In the data rows, 50 means zero.
Some points, one per row:
tensor([55, 40, 33, 43, 43, 61, 32, 40, 45, 33, 72, 36, 67, 23, 35, 31, 53, 44, 38, 43, 63, 33, 31, 62])
tensor([56, 15, 87, 92, 47, 43, 50, 69, 80, 77,  0, 79, 22, 58, 64, 99,  0, 95, 63,  9, 28, 63, 68, 41])
tensor([53, 42, 64, 78, 52, 29, 76, 80, 46, 52, 14, 60, 30, 59, 69, 88,  2, 69, 81, 25, 31, 63, 83, 56])
tensor([47, 54, 43, 67, 60, 32, 90, 67, 45, 38, 50, 43, 61, 61, 27, 57, 27, 38, 41, 41, 23, 40, 37, 44])
tensor([46, 56, 77, 79, 46, 29, 66, 50, 62, 47,  0, 74, 31, 80, 58, 78, 20, 54, 60, 52,  9, 53, 71, 32])
tensor([50, 43, 62, 79, 21, 45, 54, 61, 42, 61, 12, 75,  7, 74, 84, 91, 26, 66, 79, 28, 47, 49, 80, 48])
tensor([59, 19, 43, 32, 30, 94, 32, 59, 76, 91, 40, 36, 35, 13, 50, 66, 69, 99, 55, 44, 99, 54, 24, 70])
tensor([48, 76, 52, 91, 70,  0, 62, 37, 28, 20, 60, 76, 60, 82, 43, 32, 32,  0, 27, 67,  3, 58, 72, 34])
tensor([62, 41, 38, 46, 54, 46, 70, 77, 52, 55, 77, 47, 40, 42, 58, 40, 64, 65, 65, 47, 70, 63, 62, 70])
tensor([52, 29, 83, 54, 33, 57, 66, 71, 83, 67,  0, 72,  6, 48, 89, 99, 36, 99, 74, 20, 72, 62, 81, 37])
tensor([58, 71, 31, 66, 66, 32, 42, 31, 22, 31, 97, 65, 72, 55, 35,  2, 67,  1, 30, 73, 28, 54, 55, 48])
tensor([27, 88, 56, 73, 72, 12, 69, 38, 45, 35, 52, 61, 67, 94, 32, 53, 33,  0, 28, 65,  0, 49, 56, 27])
tensor([38, 60, 60, 19, 37, 58, 74, 49, 66, 40, 71, 35, 41, 58, 68, 56, 90, 74, 55, 55, 78, 55, 58, 39])
tensor([68, 20, 39, 19, 43, 82, 27, 59, 41, 64, 63, 26, 46, 11, 61, 26, 60, 84, 80, 51, 99, 56, 42, 99])
tensor([60, 47, 45, 32, 46, 79, 31, 51, 67, 75, 28, 39, 48, 14, 57, 68, 58, 91, 71, 49, 73, 57, 44, 65])
tensor([48, 70, 29, 51, 41, 61, 58, 31, 24, 25, 70, 52, 75, 29, 38, 31, 62, 41, 41, 40, 47, 23, 39, 45])
tensor([47, 56, 37, 63, 45, 37, 48, 48, 39, 42, 83, 50, 51, 68, 42, 35, 57, 16, 32, 60, 42, 44, 48, 42])
tensor([66, 41, 32, 35, 47, 75, 25, 44, 56, 49, 89, 38, 61, 24, 53, 13, 71, 68, 57, 49, 65, 42, 37, 68])
tensor([47, 43, 62, 47, 39, 42, 37, 50, 69, 60, 35, 54, 22, 72, 57, 64, 58, 38, 40, 64, 57, 56, 56, 37])
tensor([54, 71,  5, 19, 56, 69, 59, 56, 12, 52, 99, 42, 84, 20, 16,  5, 86, 21, 42, 77, 48, 36, 23, 73])
tensor([55, 53, 56, 64, 55, 39, 60, 54, 53, 41, 47, 76, 50, 49, 55, 56, 45, 56, 50, 39, 35, 54, 68, 39])
tensor([54, 39, 58,  3, 15, 99, 45, 44, 59, 62, 39, 54, 36,  0, 75, 59, 99, 99, 82, 36, 99, 52, 55, 63])
tensor([60, 50, 40, 25, 55, 41, 43, 41, 38,  8, 80, 51, 72, 30, 29, 10, 64, 23, 40, 68, 41, 34, 43, 57])
tensor([67, 14, 47, 15, 28, 99, 36, 52, 44, 76, 55, 38, 38, 15, 72, 36, 76, 99, 81, 39, 99, 48, 38, 85])
tensor([73, 13, 38, 11, 26, 99, 26, 66, 71, 99, 66, 50, 28,  9, 65, 50, 93, 99, 76, 45, 99, 59, 37, 77])
tensor([40, 61, 72, 40, 38, 46, 70, 42, 68, 33, 14, 51, 38, 62, 61, 67, 57, 68, 58, 58, 46, 45, 56, 33])
tensor([72, 18, 53, 31, 34, 88, 45, 66, 73, 90, 53, 61, 23, 30, 63, 48, 74, 99, 77, 42, 86, 59, 47, 76])
tensor([46, 64, 47, 25, 41, 73, 50, 42, 71, 44, 44, 20, 50, 18, 65, 53, 80, 92, 67, 52, 93, 55, 45, 62])
tensor([30, 64, 77, 76, 83,  9, 66, 50, 52, 37, 16, 65, 60, 92, 42, 63, 11, 14, 34, 56,  0, 59, 63, 34])
tensor([38, 33, 61, 30, 56, 41, 51, 75, 66, 71, 41, 43, 38, 67, 29, 74, 49, 38, 32, 67, 51, 59, 38, 52])
tensor([35, 76, 47, 84, 82,  0, 84, 63, 33, 22, 57, 68, 72, 67, 21, 53, 24,  0, 14, 41,  2, 55, 63, 25])
tensor([47, 44, 44, 89, 45, 49, 92, 66, 39, 67, 40, 64, 47, 59, 53, 84, 31, 67, 51, 13, 46, 45, 47, 36])
tensor([39, 69, 49, 57, 82, 22, 51, 42, 53, 40, 69, 52, 74, 85, 31, 43, 42,  0, 14, 66,  9, 49, 44, 17])
tensor([51, 31, 34, 30, 47, 81, 47, 65, 47, 80, 48, 22, 54, 19, 47, 54, 50, 85, 69, 46, 83, 49, 25, 89])
tensor([58, 41, 23, 20, 38, 91, 34, 57, 52, 95, 87, 20, 42, 34, 54, 41, 89, 74, 60, 70, 94, 60, 26, 75])
tensor([44, 35, 89, 66, 37, 33, 79, 72, 70, 43,  0, 54, 13, 58, 79, 99,  6, 95, 86, 23, 52, 60, 83, 58])
tensor([56, 49, 56, 67, 59, 35, 61, 54, 53, 28, 56, 62, 59, 67, 43, 45, 26, 37, 43, 40, 12, 41, 51, 29])
tensor([59, 75, 27, 19, 52, 80, 16, 14, 29, 44, 77, 43, 85, 10, 41,  8, 81, 40, 56, 68, 54, 42, 32, 61])
tensor([23, 91, 69, 71, 61, 14, 72, 45, 52, 13, 11, 47, 63, 60, 61, 94, 13, 52, 62, 30, 13, 57, 87, 38])
tensor([41, 70, 44, 38, 64, 39, 44, 34, 40, 33, 88, 26, 71, 61, 38, 16, 66, 19, 38, 72, 45, 57, 41, 57])
tensor([45, 29, 68, 60, 33, 65, 43, 66, 83, 85, 14, 47,  9, 72, 92, 99, 40, 94, 70, 26, 78, 63, 72, 37])
tensor([57, 31, 62, 74, 26, 67, 76, 62, 68, 78,  0, 66, 17, 50, 60, 83, 35, 99, 71, 34, 55, 40, 44, 58])
tensor([60, 68, 13, 61, 63, 57, 42, 34, 18, 34, 92, 46, 86, 34, 27,  0, 58, 14, 40, 59, 31, 24, 32, 60])
tensor([64, 39, 44, 19, 50, 72, 17, 31, 44, 47, 74, 42, 65, 24, 44,  9, 76, 46, 46, 64, 70, 49, 30, 56])
tensor([43, 53, 65, 57, 46, 48, 61, 48, 50, 61, 22, 69, 39, 76, 53, 70, 42, 42, 45, 51, 30, 49, 51, 21])
tensor([50, 65, 37, 78, 60, 37, 31, 26, 33, 34, 78, 49, 71, 73, 45, 17, 44,  0, 21, 51, 26, 37, 45, 24])
tensor([37, 40, 73, 39, 53, 41, 52, 64, 66, 66, 32, 42, 32, 74, 65, 82, 41, 65, 60, 57, 54, 70, 64, 51])
tensor([48, 37, 70, 46, 61, 32, 49, 61, 74, 38, 24, 27, 40, 69, 64, 67, 16, 54, 64, 50, 44, 61, 59, 57])
tensor([63, 58, 36, 49, 70, 61, 34, 42, 39, 60, 64, 48, 69, 39, 49, 12, 52, 41, 63, 65, 38, 57, 45, 65])
tensor([58, 22, 80, 42, 38, 52, 61, 81, 78, 73,  0, 52, 12, 45, 76, 97, 23, 99, 88, 41, 61, 66, 69, 63])
tensor([62, 61, 26, 42, 69, 52, 36, 40, 34, 47, 92, 53, 76, 40, 16,  3, 71, 10, 29, 85, 31, 46, 30, 58])
tensor([32, 49, 63, 39, 53, 41, 51, 53, 68, 44, 38, 34, 47, 61, 42, 67, 44, 44, 38, 52, 45, 47, 38, 41])
tensor([50, 62, 49, 82, 57, 22, 67, 50, 40, 50, 56, 79, 43, 82, 31, 41, 48,  8, 30, 67, 12, 52, 54, 36])
tensor([52, 18, 77, 60, 47, 42, 41, 78, 68, 67,  0, 62, 19, 44, 71, 96,  8, 80, 70, 29, 58, 65, 78, 65])
tensor([45, 47, 67, 22, 45, 52, 57, 62, 74, 57, 25, 43, 31, 49, 66, 79, 58, 76, 62, 51, 67, 66, 62, 42])
tensor([47, 33, 57, 41, 48, 72, 34, 66, 66, 78,  8, 32, 46, 21, 65, 91, 28, 96, 74, 29, 79, 60, 52, 70])
tensor([54, 50, 49,  8, 44, 76, 45, 55, 54, 60, 64, 29, 46, 32, 59, 35, 81, 78, 76, 71, 76, 66, 45, 69])
tensor([66, 49, 27, 48, 63, 64, 25, 37, 33, 46, 89, 64, 91, 17, 21, 13, 54, 42, 35, 46, 29, 37, 28, 57])
tensor([44, 55, 48,  1, 30, 82, 68, 53, 69, 50, 81, 20, 42, 35, 69, 45, 99, 99, 68, 59, 99, 54, 43, 60])
40 more points follow, each with its number after it:
tensor([42, 66, 36, 57, 48, 42, 39, 38, 19, 27, 70, 46, 69, 48, 26, 22, 40, 19, 42, 60, 25, 23, 39, 67]) 0
tensor([69, 37, 33, 31, 31, 85, 32, 46, 27, 59, 84, 66, 53, 22, 56, 13, 86, 64, 57, 50, 77, 42, 44, 59]) 1
tensor([74, 32, 47, 61, 36, 77, 53, 49, 51, 53, 50, 74, 50,  3, 58, 46, 53, 99, 76, 25, 71, 46, 44, 76]) 2
tensor([32, 65, 67, 61, 75,  0, 65, 51, 61, 19, 50, 62, 59, 89, 34, 58, 31,  0, 15, 63,  2, 55, 62, 22]) 3
tensor([34, 64, 48, 74, 65,  7, 78, 65, 37, 46, 56, 61, 50, 99, 26, 67, 24,  0, 25, 54,  0, 44, 53, 30]) 4
tensor([36, 59, 68, 89, 54,  6, 87, 67, 49, 28, 33, 67, 35, 90, 54, 74, 17, 30, 44, 34, 16, 51, 78, 29]) 5
tensor([57, 50, 29,  7, 42, 72, 13, 30, 54, 51, 97, 37, 56, 33, 40,  5, 99, 32, 32, 78, 82, 44, 29, 53]) 6
tensor([34, 73, 56, 67, 67, 12, 54, 37, 38, 13, 59, 45, 68, 78, 39, 41, 31,  0, 24, 52, 17, 43, 50, 25]) 7
tensor([49, 78, 46, 51, 69, 40, 73, 31, 19,  9, 60, 64, 87, 44, 38, 27, 51, 23, 38, 48, 24, 36, 51, 32]) 8
tensor([46, 53, 57, 49, 44, 44, 54, 43, 46, 46, 23, 57, 50, 51, 30, 55, 45, 43, 43, 68, 29, 40, 40, 49]) 9
tensor([55, 13, 66, 35, 35, 68, 21, 58, 67, 62, 10, 32, 29, 26, 72, 75, 28, 96, 77, 28, 92, 54, 53, 73]) 10
tensor([52, 69, 39, 55, 63, 36, 54, 40, 49, 27, 62, 41, 72, 70, 41, 39, 38, 12, 32, 54, 14, 30, 39, 17]) 11
tensor([46, 49, 57, 25, 63, 51, 52, 48, 56, 44, 41, 37, 67, 43, 40, 56, 50, 50, 39, 52, 61, 50, 38, 43]) 12
tensor([53, 62, 41, 65, 58, 31, 66, 51, 33, 51, 72, 80, 52, 66, 28, 27, 60, 12, 33, 70, 18, 51, 48, 44]) 13
tensor([53, 49, 28, 27, 65, 65, 28, 49, 29, 46, 87, 24, 78,  6, 40,  7, 66, 54, 62, 58, 79, 54, 39, 99]) 14
tensor([43, 73, 44, 49, 61, 33, 50, 30, 24, 16, 72, 46, 78, 49, 31, 16, 53, 17, 41, 70, 26, 44, 49, 55]) 15
tensor([56, 31, 64, 55, 37, 57, 50, 54, 72, 62, 21, 56, 27, 49, 47, 57, 42, 72, 53, 51, 52, 42, 42, 60]) 16
tensor([49, 57, 42, 51, 44, 49, 47, 41, 30, 40, 62, 60, 54, 58, 47, 31, 55, 22, 45, 56, 39, 36, 48, 45]) 17
tensor([36, 54, 69, 88, 54,  7, 88, 70, 55, 31, 26, 64, 30, 90, 55, 75, 14, 37, 49, 34, 18, 52, 77, 32]) 18
tensor([40, 63, 43, 56, 55, 48, 48, 46, 52, 58, 71, 49, 52, 80, 62, 58, 58, 31, 40, 49, 40, 49, 54, 27]) 19
tensor([49, 59, 15, 31, 66, 65, 50, 46, 20, 49, 97, 24, 91, 25, 18,  4, 66, 28, 41, 69, 54, 35, 13, 84]) 20
tensor([74,  3, 70, 29, 39, 81, 22, 65, 74, 67,  0, 58, 32, 13, 69, 74, 32, 99, 70, 27, 83, 50, 51, 58]) 21
tensor([57, 59, 41, 50, 51, 41, 62, 49, 38, 33, 60, 55, 58, 45, 42, 33, 57, 33, 48, 62, 39, 45, 50, 50]) 22
tensor([34, 33, 73, 49, 55, 23, 62, 80, 70, 65, 18, 53, 25, 84, 36, 92, 26, 33, 34, 61, 34, 61, 53, 43]) 23
tensor([52, 52, 37, 21, 50, 66, 62, 55, 36, 59, 84, 53, 60, 33, 40, 28, 86, 62, 53, 68, 59, 56, 41, 64]) 24
tensor([57, 26, 54, 59, 28, 78, 32, 51, 69, 87, 26, 54, 23, 45, 64, 78, 58, 82, 49, 36, 84, 52, 43, 44]) 25
tensor([56, 34, 53, 39, 41, 67, 36, 53, 65, 59, 38, 29, 38, 31, 68, 54, 49, 83, 72, 47, 83, 60, 49, 71]) 26
tensor([53, 32, 60, 43, 46, 51, 45, 48, 73, 43, 12, 33, 44, 38, 49, 72, 34, 63, 48, 40, 74, 42, 38, 49]) 27
tensor([55, 60, 30, 19, 56, 42, 44, 56, 48, 28, 99, 34, 59, 51, 18,  0, 85, 10, 32, 90, 42, 46, 27, 66]) 28
tensor([48, 58, 35, 54, 47, 57, 42, 41, 51, 27, 69, 26, 63, 34, 61, 42, 50, 56, 51, 32, 71, 40, 51, 50]) 29
tensor([51, 47, 39, 26, 66, 68, 32, 47, 63, 65, 76, 38, 68, 41, 43, 39, 71, 53, 36, 58, 64, 51, 33, 44]) 30
tensor([45, 55, 72, 31, 55, 28, 45, 49, 74, 42, 36, 56, 41, 66, 51, 67, 50, 39, 43, 67, 34, 65, 65, 31]) 31
tensor([39, 59, 53, 27, 64, 33, 29, 44, 42, 29, 68, 37, 75, 44, 37, 37, 44, 21, 42, 62, 36, 52, 50, 55]) 32
tensor([45, 55, 20, 31, 67, 71, 23, 47, 39, 80, 99, 32, 81, 23, 24, 28, 75, 42, 32, 58, 67, 58, 20, 70]) 33
tensor([35, 89, 58, 73, 67, 10, 85, 48, 35, 30, 50, 64, 53, 99, 52, 53, 40,  0, 40, 65,  1, 53, 68, 17]) 34
tensor([55, 35, 61, 75, 54, 35, 34, 61, 68, 53, 14, 42, 34, 46, 60, 69, 12, 57, 59, 42, 54, 64, 65, 68]) 35
tensor([62, 43, 34, 23, 29, 99, 45, 52, 50, 75, 67, 44, 47,  0, 57, 42, 94, 99, 71, 46, 99, 55, 42, 74]) 36
tensor([56, 47, 61, 55, 45, 33, 73, 55, 34, 15, 36, 57, 41, 46, 60, 49, 33, 56, 69, 38, 54, 47, 71, 60]) 37
tensor([38, 48, 56, 46, 51, 40, 20, 53, 64, 73, 57, 42, 36, 85, 52, 71, 42, 21, 37, 65, 40, 66, 57, 38]) 38
tensor([56, 21, 58, 54, 42, 50, 60, 87, 74, 76, 29, 41, 15, 58, 71, 87, 30, 89, 74, 32, 67, 62, 62, 64]) 39
Which two of these numbered points are nearest to each point below, ignoring the 2 directions in which the first points spread most? Their numbers follow each, nearest first.
tensor([36, 58, 41, 43, 51, 63, 55, 58, 48, 59, 61, 31, 56, 41, 70, 69, 55, 75, 63, 27, 76, 55, 59, 55]) > 29 5
tensor([58, 52, 32, 16, 49, 72, 60, 59, 34, 57, 98, 43, 63, 21, 37, 15, 92, 68, 59, 69, 72, 56, 39, 78]) > 24 18
tensor([31, 59, 79, 49, 67, 21, 85, 65, 65, 46,  0, 40, 42, 78, 51, 99, 18, 46, 50, 54, 35, 63, 59, 36]) > 12 3
tensor([45, 54, 53, 65, 61, 18, 38, 38, 31, 19, 46, 49, 65, 59, 38, 36, 18,  6, 41, 51, 26, 43, 56, 52]) > 10 26
tensor([54, 42, 60, 79, 58, 30, 32, 55, 64, 49, 21, 42, 39, 51, 54, 62, 14, 40, 54, 47, 48, 62, 63, 64]) > 35 26
tensor([23, 75, 52, 96, 84,  1, 57, 48, 37, 53, 46, 58, 72, 93, 23, 68,  8,  0,  7, 49,  0, 58, 53, 26]) > 33 30
tensor([37, 44, 64, 74, 51, 18, 83, 77, 53, 59, 26, 60, 26, 94, 45, 92, 16, 34, 45, 40, 23, 51, 59, 39]) > 4 39
tensor([50, 49, 71, 70, 50, 11, 80, 56, 31,  6, 19, 61, 35, 65, 59, 59, 12, 38, 68, 39, 36, 48, 85, 54]) > 37 15
tensor([49, 37, 39, 11, 41, 80,  2, 54, 65, 88, 80, 25, 41, 47, 55, 51, 75, 58, 54, 67, 79, 64, 42, 61]) > 38 6
tensor([44, 56, 67, 57, 71, 17, 52, 52, 58, 32, 20, 51, 58, 71, 41, 62, 13, 20, 42, 58,  9, 48, 56, 40]) > 32 26
tensor([55, 43, 31, 31, 42, 76, 28, 45, 35, 64, 59, 49, 62, 26, 29, 36, 61, 43, 43, 59, 58, 32, 24, 62]) > 9 16
tensor([52, 57, 42, 57, 69, 20, 52, 48, 20, 20, 66, 40, 64, 57, 44, 18, 30,  7, 53, 64, 35, 51, 60, 72]) > 14 26
tensor([62, 32, 47, 54, 23, 86, 63, 49, 63, 73, 31, 51, 33, 28, 52, 53, 61, 99, 68, 42, 75, 32, 27, 69]) > 16 9
tensor([50, 55, 59, 93, 75, 12, 53, 46, 40, 34, 36, 83, 72, 70, 26, 57,  0, 11, 28, 38,  0, 45, 56, 29]) > 21 10
tensor([29, 59, 70, 82, 45,  9, 73, 50, 53, 32, 17, 48, 34, 94, 44, 75, 22, 16, 36, 56, 25, 51, 57, 29]) > 7 26
tensor([47, 52, 51, 88, 74, 12, 54, 43, 33, 22, 29, 65, 80, 55, 17, 53,  0,  0, 10, 29,  8, 32, 43, 31]) > 21 27
tensor([43, 51, 87, 35, 42, 41, 64, 56, 58, 64,  0, 70, 22, 73, 67, 99, 35, 67, 66, 64, 33, 62, 74, 31]) > 31 34
tensor([48, 59, 64, 77, 57,  3, 70, 63, 48, 27, 25, 59, 36, 77, 52, 66, 11, 24, 57, 51, 14, 61, 80, 44]) > 22 15
tensor([39, 88, 55, 76, 59, 23, 65, 31, 33, 26, 54, 66, 53, 84, 56, 37, 49, 12, 45, 63, 13, 54, 70, 28]) > 34 17
tensor([50, 30, 53, 24, 38, 72,  8, 61, 74, 94, 55, 32, 24, 58, 63, 72, 59, 64, 59, 63, 75, 70, 52, 58]) > 38 6
Now 40 new points, numbered from 0 again:
tensor([46, 79,  9, 18, 37, 81, 41, 36, 19, 45, 99, 36, 79, 27, 42, 20, 99, 42, 45, 54, 66, 30, 32, 43]) 0
tensor([63, 64, 22, 10, 53, 67, 53, 44, 24, 50, 99, 48, 68, 32, 41,  1, 99, 41, 59, 79, 58, 53, 40, 63]) 1
tensor([44, 58, 43, 74, 63, 26, 45, 44, 43, 46, 77, 48, 57, 71, 40, 34, 46,  6, 27, 51, 40, 56, 55, 42]) 2
tensor([55, 40, 52, 62, 48, 50, 32, 46, 63, 49, 44, 51, 45, 59, 48, 49, 42, 39, 35, 47, 44, 41, 45, 35]) 3
tensor([57, 24, 64, 44, 37, 75, 42, 65, 66, 87, 18, 70, 28, 33, 71, 88, 51, 99, 70, 32, 73, 63, 63, 53]) 4
tensor([63, 42, 47, 18, 34, 99,  4, 22, 68, 65, 54, 40, 50,  0, 70, 32, 99, 99, 62, 53, 99, 56, 39, 62]) 5
tensor([49, 58, 74, 88, 49, 23, 83, 66, 59, 32,  0, 67, 30, 50, 69, 86, 14, 79, 80, 31, 33, 63, 90, 56]) 6
tensor([40, 60, 62, 64, 51, 21, 53, 42, 41, 35, 23, 62, 45, 71, 47, 57, 33, 19, 40, 63, 25, 52, 60, 36]) 7
tensor([56, 37, 47, 34, 49, 62, 37, 48, 60, 55, 59, 40, 51, 49, 50, 40, 62, 47, 43, 55, 64, 47, 33, 45]) 8
tensor([52, 36, 65, 56, 31, 58, 38, 39, 43, 65, 24, 66, 27, 58, 74, 59, 48, 70, 67, 49, 60, 56, 64, 55]) 9
tensor([60, 29, 73, 71, 42, 37, 53, 68, 71, 55,  0, 64, 18, 60, 74, 87, 11, 74, 73, 35, 44, 59, 75, 48]) 10
tensor([54, 69, 35,  4, 35, 93, 38, 31, 48, 52, 79, 38, 54, 26, 65, 21, 99, 76, 67, 67, 85, 46, 37, 55]) 11
tensor([40, 63, 52, 85, 69,  8, 99, 68, 45, 27, 37, 49, 59, 81, 26, 66, 10, 16, 36, 42,  0, 43, 48, 32]) 12
tensor([55, 43, 37, 32, 54, 64, 46, 44, 53, 50, 98, 53, 62, 51, 42, 16, 88, 40, 26, 58, 66, 43, 36, 38]) 13
tensor([57, 21, 52, 20, 23, 97, 36, 46, 70, 68, 25, 34, 38, 14, 55, 65, 68, 99, 64, 39, 98, 35, 23, 66]) 14
tensor([54, 76, 22, 34, 49, 71, 14, 14, 32, 53, 95, 37, 77, 50, 45, 16, 79, 17, 40, 68, 45, 39, 30, 37]) 15
tensor([41, 37, 78, 73, 39, 48, 51, 65, 82, 82,  1, 56, 10, 92, 91, 99, 24, 80, 65, 24, 53, 63, 78, 24]) 16
tensor([47, 48, 78, 61, 40, 33, 67, 59, 65, 35, 11, 49, 16, 76, 79, 62, 34, 65, 77, 56, 48, 61, 79, 50]) 17
tensor([46, 41, 44, 36, 34, 85, 60, 54, 59, 60, 23, 27, 53, 15, 51, 78, 43, 99, 75, 27, 73, 32, 29, 69]) 18
tensor([54, 43, 63, 33, 30, 66, 39, 49, 55, 47, 45, 36, 22, 38, 83, 42, 63, 91, 89, 56, 84, 67, 68, 76]) 19
tensor([52, 57, 51,  2, 43, 63, 44, 32, 58, 32, 74, 35, 58, 38, 46, 16, 97, 49, 44, 76, 71, 44, 33, 42]) 20
tensor([50, 13, 70, 60, 27, 49, 42, 60, 75, 51,  0, 42, 22, 48, 65, 95, 11, 78, 58, 21, 70, 41, 53, 51]) 21
tensor([55, 45, 53, 94, 61, 22, 63, 57, 41, 52, 42, 93, 50, 73, 40, 62, 24, 22, 26, 33,  9, 48, 60, 25]) 22
tensor([47, 37, 91, 65, 31, 39, 61, 55, 71, 54,  0, 66,  4, 76, 88, 92, 30, 80, 75, 40, 55, 66, 85, 35]) 23
tensor([47, 25, 58, 26, 34, 74, 11, 65, 80, 97, 46, 31, 17, 59, 71, 84, 57, 77, 63, 55, 86, 72, 56, 61]) 24
tensor([50, 30, 81, 53, 31, 52, 68, 69, 70, 50,  0, 50, 14, 41, 83, 90, 28, 99, 91, 26, 73, 61, 77, 67]) 25
tensor([49, 64, 34, 31, 69, 47, 68, 52, 38, 33, 99, 48, 76, 38, 35, 11, 82, 40, 38, 62, 52, 53, 47, 60]) 26
tensor([51, 25, 73, 79, 41, 57, 54, 61, 73, 84,  0, 43, 18, 70, 66, 93, 12, 77, 67, 39, 57, 58, 49, 54]) 27
tensor([52, 69, 29, 30, 53, 57, 43, 27, 25, 30, 82, 50, 84, 28, 10,  0, 77, 20, 34, 83, 29, 29, 21, 61]) 28
tensor([57, 56, 46, 59, 48, 72, 37, 32, 48, 54, 42, 40, 52, 26, 63, 30, 58, 72, 66, 52, 73, 56, 45, 72]) 29
tensor([62, 23, 41, 24, 33, 78, 38, 61, 51, 66, 49, 26, 37, 17, 62, 53, 59, 89, 72, 42, 99, 53, 41, 81]) 30
tensor([47, 25, 77, 70, 48, 34, 57, 74, 67, 76,  1, 62, 25, 74, 63, 99,  0, 78, 68, 28, 32, 64, 71, 51]) 31
tensor([61, 35, 56, 63, 40, 80, 35, 44, 58, 70, 17, 42, 33, 24, 75, 51, 43, 99, 84, 40, 84, 59, 52, 81]) 32
tensor([51, 51, 48, 15, 48, 41, 41, 44, 55, 33, 99, 36, 56, 59, 35, 21, 89, 20, 24, 77, 61, 57, 40, 39]) 33
tensor([51, 32, 40, 65, 36, 68, 58, 56, 53, 70, 53, 55, 45, 34, 51, 59, 56, 77, 47, 26, 76, 41, 37, 58]) 34
tensor([61, 33, 53, 60, 42, 62, 26, 45, 67, 52, 46, 50, 43, 51, 54, 43, 45, 52, 39, 41, 55, 41, 43, 38]) 35
tensor([37, 59, 58, 49, 69, 22, 60, 42, 37, 32, 64, 43, 69, 74, 37, 39, 35, 19, 40, 56, 25, 49, 50, 54]) 36
tensor([53, 43, 52, 54, 49, 51, 55, 58, 65, 51, 26, 34, 44, 62, 60, 70, 29, 63, 58, 40, 43, 39, 46, 34]) 37
tensor([36, 64, 55, 62, 59, 25, 62, 51, 53, 40, 44, 56, 51, 74, 44, 70, 45, 19, 26, 51, 39, 51, 58, 20]) 38
tensor([49, 38, 50, 21, 36, 84, 29, 50, 67, 64, 54, 20, 43, 21, 63, 50, 73, 92, 64, 39, 99, 55, 36, 65]) 39
Which two of these numbered points are nearest to each point below, ignoring the 2 directions in which the first points spread most? Their numbers follow each, nearest first.
tensor([42, 83, 43, 53, 49, 32, 74, 42, 43, 15, 70, 52, 63, 66, 43, 40, 59, 23, 39, 59, 21, 35, 55, 25]) > 11 0
tensor([42, 42, 48, 78, 43, 48, 66, 54, 53, 59, 40, 62, 43, 55, 48, 66, 40, 57, 38, 30, 54, 43, 47, 45]) > 34 22
tensor([50, 38, 68, 76, 57, 41, 55, 62, 78, 54,  6, 54, 37, 60, 65, 90, 10, 73, 53, 16, 40, 53, 66, 29]) > 37 39
tensor([43, 50, 62, 86, 60, 16, 54, 50, 56, 50, 42, 55, 40, 86, 49, 59, 27, 17, 34, 46, 34, 61, 63, 37]) > 2 8
tensor([32, 56, 67, 86, 56, 26, 66, 53, 46, 61, 14, 72, 42, 79, 55, 87, 19, 40, 39, 33, 25, 57, 68, 32]) > 4 34
tensor([45, 75, 39, 51, 53, 48, 24, 21, 34, 46, 67, 41, 69, 69, 48, 39, 48,  9, 40, 58, 29, 42, 47, 27]) > 15 16
tensor([53, 64, 31, 27, 41, 85, 14, 21, 42, 65, 77, 33, 65, 41, 57, 33, 77, 49, 54, 59, 64, 43, 35, 44]) > 15 16
tensor([44, 38, 65, 83, 51, 32, 53, 61, 65, 66, 27, 49, 27, 77, 61, 78, 22, 47, 50, 36, 50, 66, 67, 47]) > 2 27
tensor([47, 61, 37, 52, 54, 45, 64, 54, 40, 36, 90, 49, 61, 48, 39, 25, 65, 40, 41, 49, 48, 45, 49, 54]) > 26 25
tensor([52, 55, 46, 21, 55, 32, 44, 45, 52, 26, 99, 42, 60, 64, 32, 13, 83,  6, 18, 79, 47, 53, 42, 34]) > 33 20
tensor([48, 47, 28, 60, 46, 64, 55, 48, 43, 59, 79, 55, 61, 34, 36, 37, 68, 54, 34, 38, 64, 40, 33, 53]) > 34 22
tensor([43, 63, 41, 64, 77, 27, 71, 62, 37, 39, 67, 61, 74, 45, 28, 50, 42, 25, 25, 37, 31, 57, 53, 39]) > 26 30
tensor([50, 51, 59, 86, 58, 23, 40, 39, 56, 28, 41, 60, 51, 84, 43, 45, 21,  4, 23, 48, 13, 40, 53, 20]) > 3 35
tensor([53, 33, 71, 85, 35, 34, 57, 63, 41, 59, 15, 84, 18, 80, 73, 73, 18, 47, 60, 32, 34, 55, 79, 34]) > 9 10
tensor([45, 65, 59, 88, 59, 34, 47, 32, 49, 38, 19, 51, 51, 59, 59, 48, 24, 37, 53, 49, 35, 57, 60, 48]) > 29 32
tensor([44, 66, 30, 89, 63, 23, 67, 58, 35, 35, 58, 30, 57, 61, 39, 44, 25, 11, 41, 47, 38, 47, 49, 63]) > 30 12
tensor([53, 64, 25, 22, 49, 68, 29, 40, 51, 41, 99, 21, 69, 31, 39, 12, 84, 42, 49, 70, 64, 43, 34, 63]) > 39 36
tensor([50, 50, 39, 16, 62, 58, 38, 37, 33, 39, 97, 31, 82, 33, 35,  8, 71, 44, 50, 59, 59, 45, 32, 76]) > 36 30
tensor([49, 47, 28, 31, 50, 73, 40, 38, 34, 55, 93, 46, 76, 32, 42, 29, 72, 52, 40, 44, 60, 32, 27, 56]) > 34 4
tensor([52, 71, 44, 25, 39, 72, 51, 28, 33, 27, 77, 65, 70, 15, 49, 21, 98, 69, 53, 52, 62, 40, 55, 49]) > 11 0
